In the rows, zero is written as 128.
These are runs of 7 systems, one row a step. Runs of the same system follow the same rule from any start.
run 1, Y, 11 rows:
[[ 99 122 202  57  87  85  70 138 175 144 141 193 178  90  96 143  70 146
  151 109 106  73]
 [146 197 151 185  94 135 119  78  95 158 141 153 164 139 115 152 194 167
  131  96 192 180]
 [134 125  80 128 118 163 214 119  94 108 164  77  62 150 181  96 154 122
  137 126 108 123]
 [ 79  98 177  80 119 113 116 128 143 144 109 117  93  96 135 118  55 133
  142 142  70  79]
 [122 131 200 161 102 135  66 136 154 148 131 154 134 106  99 159 148 148
  138  99 166 162]
 [156 140 107 147  92 141 172 131 118  86 196 155 111 157 148 113 172 142
  132 110 157 155]
 [116 137 123  99 124 102 177  99 104 123 130 129 107 146 171 108  69 160
  146 151 100 104]
 [ 94 131 176 130 131 133  98 140 132 173  84  97 114 114 141 157 118 155
  176 125 120 133]
 [105 114 142 133  91 161 116 172 148 105 163 140 118 114 125 146 188 132
  150 106 155 125]
 [135 133 130 114  94 128 164 102 119 103 177 167 130 121 141 107 116 165
  115 117 147  85]
 [147 162 153 117 120 112 150  80 115 172 120 106 119 132 156 114  96 159
  144 107 125 133]]
run 2, L (11 x 22):
[[124 127 134  63 116 116 106 103 145 175  79  97 170  94 109 130 128  28
  172  93  57 150]
 [ 54 177 103  99 145 126 128  77 130 136 104 145 168 147 158 132 151 162
   28 126 141 170]
 [188 115 123 201 174 138 116 154 104 129 148 114  94 157  98 111 127 144
   45 165 124 103]
 [168  81 149 138 139 103  91 136 146 123  96 146 129 110  86 128  79  44
  163 149  90 160]
 [101 150 125  88 140  83 114 103 154 117 105 181 183 160 160 152  96 157
  138 126 145 195]
 [166 152  94 146 167 115 151 179 101 127 135 123 142 189 155 131 140 196
  117 161 138 102]
 [148  84  93 132 160 144 121 187 121 118  97 101 140 118 110 144 141  84
  178 158 115  85]
 [ 91 105 108  81 139 141  87 128 171 123 121 137 192 108 114 160 150 112
  139  89 152 133]
 [159 172 112 106 132 117 120 129 133 155 161 117 173 153 119 125 161 156
   72  91 135 103]
 [166 147  99 132 148 118 137 119 101 151 105  75 125 125  99 111 130  79
   93 140  90 105]
 [ 89  97 123 125 169 139  94 100 140 135  81 120 132 118 116 137 112  91
   84 138 106 169]]
run 3, U, 11 rows:
[[158  97 170 182 180 126 120  64 116 157 113 156 104 142 155 117  47 193
  108 148 140 153]
 [174 125 184 139 105  96 122 202 163 126  78 144 107 110 147 124  99 103
  192 148 124 163]
 [ 67 129 120 110  85 118 112 178 131  53 173 169 124 155 107 168 153 133
  172 148 145 137]
 [135 117 130 146 144 146 109 101 100 145 195 148 162 153 121 155 141 211
  159 100 158  85]
 [175 159 140 101 116 125 154 128 121 192 109  86 153 109 156 121 139 141
  189  90 117  87]
 [ 52 148 107  84 102 155 159 140 128 125  96  84 111  97 153 129 170  99
  126 129 109 109]
 [ 88 101 138 165 133 185 118  99 115 134 149 128 105 108 116 119 172 128
   55 126 116 116]
 [193 138 166 154 105 122 135  83 125 153 144 143 109 113 115  87 113  96
   83 108 108 148]
 [122 163 144 102 102  81 148 102 141 103 113 130  88 135 145 114  69 112
  113 136 121 181]
 [ 85 108 153 154 148 117 106 148 134 108 115 144  85 156 143 152  91 171
  131 166 133 162]
 [156 100 170 174 121 127 102 171 119 124 139 172 130 135 114 144 132 143
  189 149 132 127]]
run 4, H (11 x 22):
[[162 135 146 136 155 146 164 132 129 207  44 105 154 112 210 112 140 138
  170 125 108 151]
 [ 90  99  82 107 132 158 153 213 174  60 104 118 113 100 160 131 158 110
  114 147 173 111]
 [112 113 111 103 108 131  89 116 122  90 214 136 142 126  56 152 133 137
  127  99 142  62]
 [189 176 160 124 109 104 125  54 116 190 138 130 159 125 120 110 116 129
  121  77 117 144]
 [123 162 109 128 136 121 179 123 129 130  71 106  99 136 186  98 126 113
   80 155 119 181]
 [ 59  78 115 143 154 162 117 153 118  94 130 110  79 124 113 139 133 124
   97 174 108  94]
 [146  80 181 161 117 144  69 130 136 140 159 158 133 101  70 142 124 117
  151 111 127 109]
 [179 155 154 132  97  90 136 117 140 123 132 181 147 145 143 121 109 128
  158 117 153 191]
 [108 158  98 111 149 104 165 135 105 116 115 113 119 180 175 135 108 174
  142 159 121 139]
 [ 96 102 117 121 160 160 119 167 118 154 106  77 124 113 134 148 143 142
  156 137 111  67]
 [143 103 133 116 102 158 115 147 161 120 137 138 154  77 108 131 167  87
  140  88 155 109]]
run 5, E (11 x 22):
[[152 222 153 132  76  80 163  78 111 152  46 116 123 105 143 111 114  79
  155 134 140 207]
 [ 27 114 112  97 116 144 148 133 146  71 153  79  23 151 168 140 119 131
  120 128 117 175]
 [130  78 210 186  99 171 104 167 112 150 181 149  74 109 113 122 149 169
  137 138 100  67]
 [191 176 183 160  59  96 126 125 124 139 105 166 144  99 111 126 138  97
  193 115 159 175]
 [ 87 166 109  77  99 107 170 107 141  89 151 105  89 161 184 139 109 157
  178  97 152 187]
 [ 81 121 164 137 115 157 143 159  99 155 148  97  72 133 162 129 140 204
  144 146  98  56]
 [141 151 172 165  69 144 125 149 101 150  87 117 123  68  96 131 176  85
  177 137 133 107]
 [114 143 126  96  63 139 158  92 155  88 161 126 102 100 142 125 144  92
  159  68 169 177]
 [124 144 170 116  97 130 158 101 126 146 184 106  67 137 166 107 105 196
  108  93 116 104]
 [132 173 188 170  95 114 129 128  81 173  92  96  78 119 115 122 125 125
  146 159  93 124]
 [ 81 118 144 147  80 144 134 122 124  91 121 125  73 110 127 139 153  76
  174 132 130 197]]
run 6, M (11 x 22):
[[111 166 133 159 133 136 139 154 140 123 105  62  42 150 155 123 153 131
   65 128 143 197]
 [125 115 136 173 118 125 144  89  57 117 187 143  77 178 108 119 116 135
  141 165  68 133]
 [153 101 193 155 103 114 111  82 138 137 129 212 154  99 124 123  88 131
  161 124 144 155]
 [133 124 151 131 128 132 129 192 174 116 104 130 105 137 187 142 134 159
  165 119 171 178]
 [ 95 126 113 109 122 127 148 166 102 108 162 110 107 164 146 149 131 174
  198 145 118  87]
 [112 120 145 101 101 144 120 100 120 142 142 135 159  81 109 142 127 139
  176 100 141  61]
 [122 142 132  99  97 154 143 141 165 134 110  96 126  75 147 120 162 106
  112  79 159 117]
 [105 166 108 105  98 126 162 125 118 113 148  80  80 132 133 111 140 121
   86 120 113 112]
 [123 149 153 140 107 120 128  57  92 145 146 119  97 118  97 113 103 122
  100 124 108 122]
 [140 125 175 169 109 137 127  92 129 142 113 143 100 111 138 114 127 107
  113 123 126 186]
 [124 121 153 157 110 123 146 147 129 100 136 156  81 152 160 122 121 144
  132 151 126 176]]
run 7, R:
[[176 124 154 170  96 134 114  76 112 132 142 218 193  90  88 117 141 108
  128 119 160 127]
 [198 147 117 102 129  92 166 140 170 111 134 147 136 156 190 111  90 152
  155  96 168 182]
 [ 95 126 112 105 155 105 138 176 107 119 136  84  83 183 150 139  96 169
  154 167  81  93]
 [ 78 110 143 154 130 161 105 127  86 159  86 128 154  91  96 151 163 119
  157 162 109  79]
 [144 112 120 123 107 167 131 128 167 119 126 153 170  80 138 126 183  94
  126  78 177 145]
 [164 149  99  79 123 106 151 125 158 103 185 107 116 152 137 107 106 145
   83  82 141 117]
 [125 169 137 122 145  92 123  92  89 164 109  74 100 154 112 127  80 146
  116 146  84 112]
 [ 84 113 162 168 131 154 110 118 115 151  71 123 105 109 130 141 147  96
  137 156 103 179]
 [119  83 135 152 113 159 116 152 159  78 157 183 121 109 123 123 157 113
   93 129 158 148]
 [195 141 125 126 120  93 125 129 132 100 182 165 143 145 102 121  90 157
  121 118 162  97]
 [158 157 130 114 141  85 141 123 105 157 112 108 135 165 146 136  92 149
  193 135 102 136]]
run 8, Y (11 x 22):
[[163 136 111 119 142 113 100 184 171  99 163 145 156 158 121 139 143 155
   90 107 169 136]
 [178 167  81 115 130  92 158 118  85 122 143 135 173 163 115 123 125 131
  159 141 125 100]
 [ 95 126 102 124 161 145 142  92  95 158  63  93 147 116 142 136 130 110
  151 150 108 124]
 [ 95  96 133 123 148 168  93 167 163 138 106  94 119  96 117 137 162 111
   82 120 121 108]
 [174 126 131 125 106 117 107 141 151 105 165 147 138 108  78 116 125 107
   85 110 147  94]
 [177 148 109 132 131 101 143  58 106 126 137 146 150 143 118 112 100 107
  119 119 131 159]
 [117 127 115 140 163 125 134 118 109 146  93  95 107 163 147 128 123 105
  118 152  78 175]
 [104  91 135 146 145 134  93 193 140 109 106 116 102 125 105 142 128 105
  120 170 109 118]
 [151  96 120 139 139 130 100 151 152  90 135 174 160 112 102 140 115 131
  127 136 175 115]
 [169 144  89 118 152 110 151 111 128 125 131 152 186 156 150 122 127 149
  116 119 152 142]
 [130 164  89 108 152 112 146 135 103 153  91  80 145 150 140 132 139 121
  131 143  99 116]]
run 9, R (11 x 22):
[[ 76 201 156  92  60  85  82 113  99 133 132  88 126 103  38 164 130 108
  152 122 118  75]
 [ 99 163 155 157  89 161 142  52 104 167 140 129 130 131 159 137 197 144
  145  77 144 209]
 [153 116 143 150  99 152 201 135 134 103 154 135  50 116 184  67 130 133
   69 135 123 127]
 [122 157 171 122  72  84 121 138 122  88 128 131  70  97  80 125  64 124
  132 157 141  84]
 [101 155 181 149  80 115 102 116 110 139 149 147 120 143 115 164 145 156
  202 113 141 172]
 [136 130 137 161  92 154 185 148 102 124 160 166 114 149 184 103 182 157
  149 138 122 131]
 [135 145 122 115  86 123 184 148 114  94 124 134 105  89 141 106 109 141
  152 151 157  55]
 [ 99 153 156  91  81 124 120 130 133 132 137  96 113 101 122 151 127 145
  191  92 148  98]
 [102 163 148 122  81 147 150 127 116 156 163 106 113 133 148 127 190 145
  131  94 106 124]
 [122 170 130 134  82 141 182 102 104 122 128 113  92 101 140  98 147 121
   96 130 139 106]
 [114 146 164 126  80 123 139  97 131 111 133 110  67  89 121 122  98 124
  133 109 154 130]]
run 10, M:
[[ 77 134 114 122 127 161 155  91  93 142 144 116 123 128 149 122 152 165
  107 131 115  86]
 [161 114 157 145 106 143 134 112 126 139 131 125 103  77 107 100 111 109
  101 120 130  81]
 [135 144 141 121  93 113 124 133 153 101 138 118  90 126 114 124 129  83
  114 109 134 182]
 [105 157 138 133 121 114 139  96 109 130 151 138 113 173 149 130 125 166
  118 131 115 168]
 [145 119 167 171 132 134 137 106  97 155 112 147 117 121 141 120 106 158
  153 151 126 117]
 [123  90 149 140 112 140 122 155 146 101 118 143 102 105 134 134 120 110
  173 135 142 142]
 [100 123 131  98 106 126 124 159 151 101 171 140 124 146 140 143 139 158
  145 110 137 128]
 [142 160 135 113 112 124 138 123 114 150 145 112 139 126 135 133 133 170
  155 104 141  85]
 [123 139 126 116 111 143 152 110 119 139  98  93 118  86 136 123 133 104
  153 116 136 111]
 [ 77 120 136 110 105 147 135 121 139 114 132 116  96 105 131 120 137 111
   97 124 114 124]
 [136 146 156 140 100 127 126 120 123 128 164 131  98 126 111 116 135 143
   86 114 123 121]]
run 11, H:
[[148 144 185  95  65 134 175 168 176 140 132 169 135  94 215 104 144 161
  182  83 156 138]
 [102 200 109  89  67 111 189 170 124  77 170 102  82 142 164 122 146 187
  133 120 172  83]
 [ 89 154 135 102  84 157 155  84  90 152 164  52  75  98 122 124 139 151
  156  89 111  50]
 [121 128 187 117  65 172 165  98 151 164 132 113  89  53 163  85 158 105
  104  74 113 113]
 [110 154 172 144  53 134 167 127 138  84 166 153  47 100 142  87 135 133
   57 127 147 137]
 [ 97 144 189 162  75 120 133  90  90 116 176 118  27 132 112 119  91 164
  126 143 110 121]
 [107 116 223 156  84 139 139 118 117 166 124 128  52 108 163 117 106 148
  184 132  87 145]
 [102 116 190 145  68 147 162 189 145 107 129 161  71 112 187 122 146 162
  183 145 139 136]
 [104 137 158 121  65 133 154 165 121  93 184 136  81 125 148 141 131 195
  199 118 168  81]
 [127 164 165  89  62 123 164 117 121 149 168 100 100 109 160 123 128 176
  202  75 134  78]
 [107 179 156  86  55 145 198 128 136 145 133  95  93  90 189  96 159 147
  139  86 128 100]]
run 12, U:
[[167  77  81  89 141 133 135 107 179  77 198 137 120 166 143 115 127  66
  124  62 116 220]
 [148 138 114  91 171  74 141 151 128 119 143 152 140 183 152 108  48 195
   65 175  89  70]
 [150 159 130 169 163 100  89 151 109 141  30  92 139 104  86 163  93 130
  160 174 187 116]
 [113  61  84 122 150 159 103 162 156  94 130 129 150 137 125 162 176  62
  197 114 129 189]
 [149  99  85 104 145 140 147 154 132 103 197 186 189 160 140 114 152 157
   90 129 113  64]
 [189 188 103 114 145  99 126 113 118 150 107  78 160 103  95 126 103 151
  100 111 179  58]
 [103 124  85  93 167 132 115 116 139 144  71  42 123 125 127 149 127  69
  145 113 108 165]
 [101  66  93 144 177 167 135 148 123 118 110 157 148 141 149 115 157  99
   73 174  77 134]
 [205 123 121 168 134 125 127 135 133 104 128 168 146  97  92  99 120 103
   63 142 170 101]
 [169 140 102  87 138  80 102 111 162  95 138 103 124 140  94 139  71  96
  123  94 151 165]
 [104 119  96 103 195 100 112 141 130 130 104 117 147 188 148 155  90 151
  130 161  97 152]]
run 13, L, 11 rows:
[[ 92  89 114 167 130 153 110 126  87 110 152 122  96 160  89 140 170  64
  131 160  62 165]
 [125  76 152 130 136 133 115  74 135 122 129 222 176  95 123 116  86 134
  113 135 137 115]
 [203 172 151 130 123  87 135 157 164 131 111 128 126 131 150 116  93 162
  119 108 180 148]
 [121 145  94 109 129 105 148 160 108 112 130  78  89 178 137 142 130 109
  179 149  92 153]
 [ 59  85 117 126 153 159 121 115 101 132 118 151 155 126 133 150 138 151
  154 159 112  95]
 [160 119 144 148 126 154 113 161 154 133 127 152 163  91 124 129 164 145
  107 111 181  99]
 [171 151 107  94 100 108 132 140 150 107 163  98 121 130 101 120 135  84
  130  88 136 133]
 [ 95 143 114  90 142 115 131  72 105 150 126  90 127 143 126 131 100 132
  125 117  87 116]
 [110 125 151 166 153 153 122 123 114 169  86 121 125 117 145 123 145 150
   85 151 114 127]
 [146 103 138 161 120 137 114 161 146  92 133 156 109 119 109 120 142  90
   95 146 134 154]
 [146 117 130 109 122  91 110 102 138  97 160 159 135 142 102 133  76 124
  145 118 134 141]]
run 14, E:
[[143 180 104 110  98  85 144 135 104  92 122 107 108 123  88 122  99  99
  119 158 132  93]
 [ 96  85 122 137 159 158 102  69 120 128 136  98  99 119 114 151 104 125
  152 108 139 143]
 [132 109 165 144 125 153 129 144 143 163 125 157 138 127 162 110 161 137
   95 118  93 143]
 [158 168 127 129  94  87 139 158 129  91 127 147 117 130 106 120 114 108
  112 154 139 127]
 [120 104 115 126 149 125 114 101 124 110 148 107 105 145 119 152  89 142
  170 117 145 142]
 [113 107 153 135 140 150 122 136 128 167 122 141 146 137 161 131 150 156
  139 128  98 129]
 [132 159 122 127 100 115 141 168 124 109 108 144 141 118 120 126 156 113
  124 151 142 113]
 [129 119 100 113 129 132 130 115 131  99 147 105 114 118 118 139 115 122
  151 105 163 118]
 [130 115 147 120 138 143 125 105 131 165 140 122 135 126 148 122 129 150
  129 102 105 113]
 [125 164 139 135 110 116 136 132 117 140 102 130 131 121 123 115 139 117
   97 147 116 130]
 [121 119 114 134 126 134 128 122 128  93 131 114  96 124 113 132 123 104
  124 134 144 144]]

Which system made each of these runs?
run 15:
[[ 79 125  98 113 119 143 138 136 109  92 118 116 129 106 119 155 136 139
  172 144 166  85]
 [115  90 135 124 146 171  97 122 141 156 147 121 155 109 126 143 165 140
  128  89 128 106]]

U
run 16 (2 x 22):
[[175 120 142 181 117 140 131 153 111 122 134 154 137 115 120 132 154 142
  166 138 169 115]
 [125 123  94  93 123 133 175 114 143 102 124 145 142 120 176 117 122 129
  142 115 153 138]]

Y
run 17, 2 rows:
[[125 160 124 181 105 124 125 160 103 106  54 113 120 112 111 170 161  98
  226 163 195 186]
 [ 93  78 106  70 102 172 168 156 170  87 179 124 109 127 196 135 166 135
  202  73 141 139]]

E
run 18, 2 rows:
[[142 105 148 104  68 127 173  98 108 104 172 145  93 101 139 110  94 113
  223 112 113  98]
 [ 45 141 177  74  94 125 115 122 159 144 131 149 139 105 159 143 119 189
  127 102 133 106]]

U
run 19, 2 rows:
[[ 77 161  66 130 144 156 159 146  82 125 157  72 111 191 138 132 215 141
   68 144  86 119]
 [128 103 118 160 134 165 149  35  87 133  99 117 112  54  97  98 103  86
   89 143 142  79]]

R
run 20:
[[121 126  72 212 162 171 149 124  70  87 146  88  68 161 113 132 173 148
   77 170 167 133]
 [189  57 132 134 134 126 137  65 115 111 199 180 123 137 113  92  71  95
  144 120  78 122]]

M
run 21:
[[ 79 135 130 132  88 131 128 119 140  75 151 174 119 131 126 140 154 124
  115 129 159 178]
 [157 115 152 152 135 129 121 118 122 129 192 139 101 164 133 126 109 190
  128 107 139 125]]

U
run 22:
[[218 136 156 196 138 101 112 143 106 142 110 165 143 141 107 127 112 141
  143 159 147 141]
 [141 125 101  90 104  99 140 142 147  73 132 135 132 126 130 142 100  96
  211 118 158 151]]

U
run 23 (2 x 22):
[[148  65 139 165 179 122 113 190 119 117 171 212 152 194 145 123 117 189
  108 190  82  99]
 [193 128  92 149 165 105 127 178 101 124  64 161 212 121 105 137 114 122
  187 188 161  69]]

R
run 24, 2 rows:
[[164 150  68 128  95 120 157 159 129  45 208 140 117 165 106 125 167 115
  117 115 181 135]
 [151  99 109  92 154 121 131  77 103 142 159  82 122 127 106 130  63 134
  181 107 103  55]]

L
run 25, 2 rows:
[[157 123  97  93 122 121 129 166 132 111 129  89 129 107  90 122 126  77
  144 127 114  67]
 [ 81 147 119  73 122 120 107  74 133 142 129 119 170 126 118 153 130 125
  136  93 121 141]]

R
run 26:
[[ 91 183  75 146 154 142 146 145  89 140  78  68 126 156 138 145 195 125
   96 160 130 150]
 [124  52  90 136 131 179 158 147 124  82 144 125  95  93 122 103 145  67
  123 146 111  83]]

E
run 27 (2 x 22):
[[102 156 103  95 144  98 163 144  80 165  88  89 135 184 167 120 131 111
  161 175  19 132]
 [ 72  88 119 158 160 197 123 160 118 148  59 125 164  74 141 147 189 132
  123 163 150  78]]

H
run 28, 2 rows:
[[ 82 132 146 124 110 103 109 174 105 130  73 184 183 125 108 148 139  99
  168 203  77 114]
 [101 108  86 137 151 171 126 138 143 100 115 159 192 115 149 165 183 159
  158 115 220 135]]

R
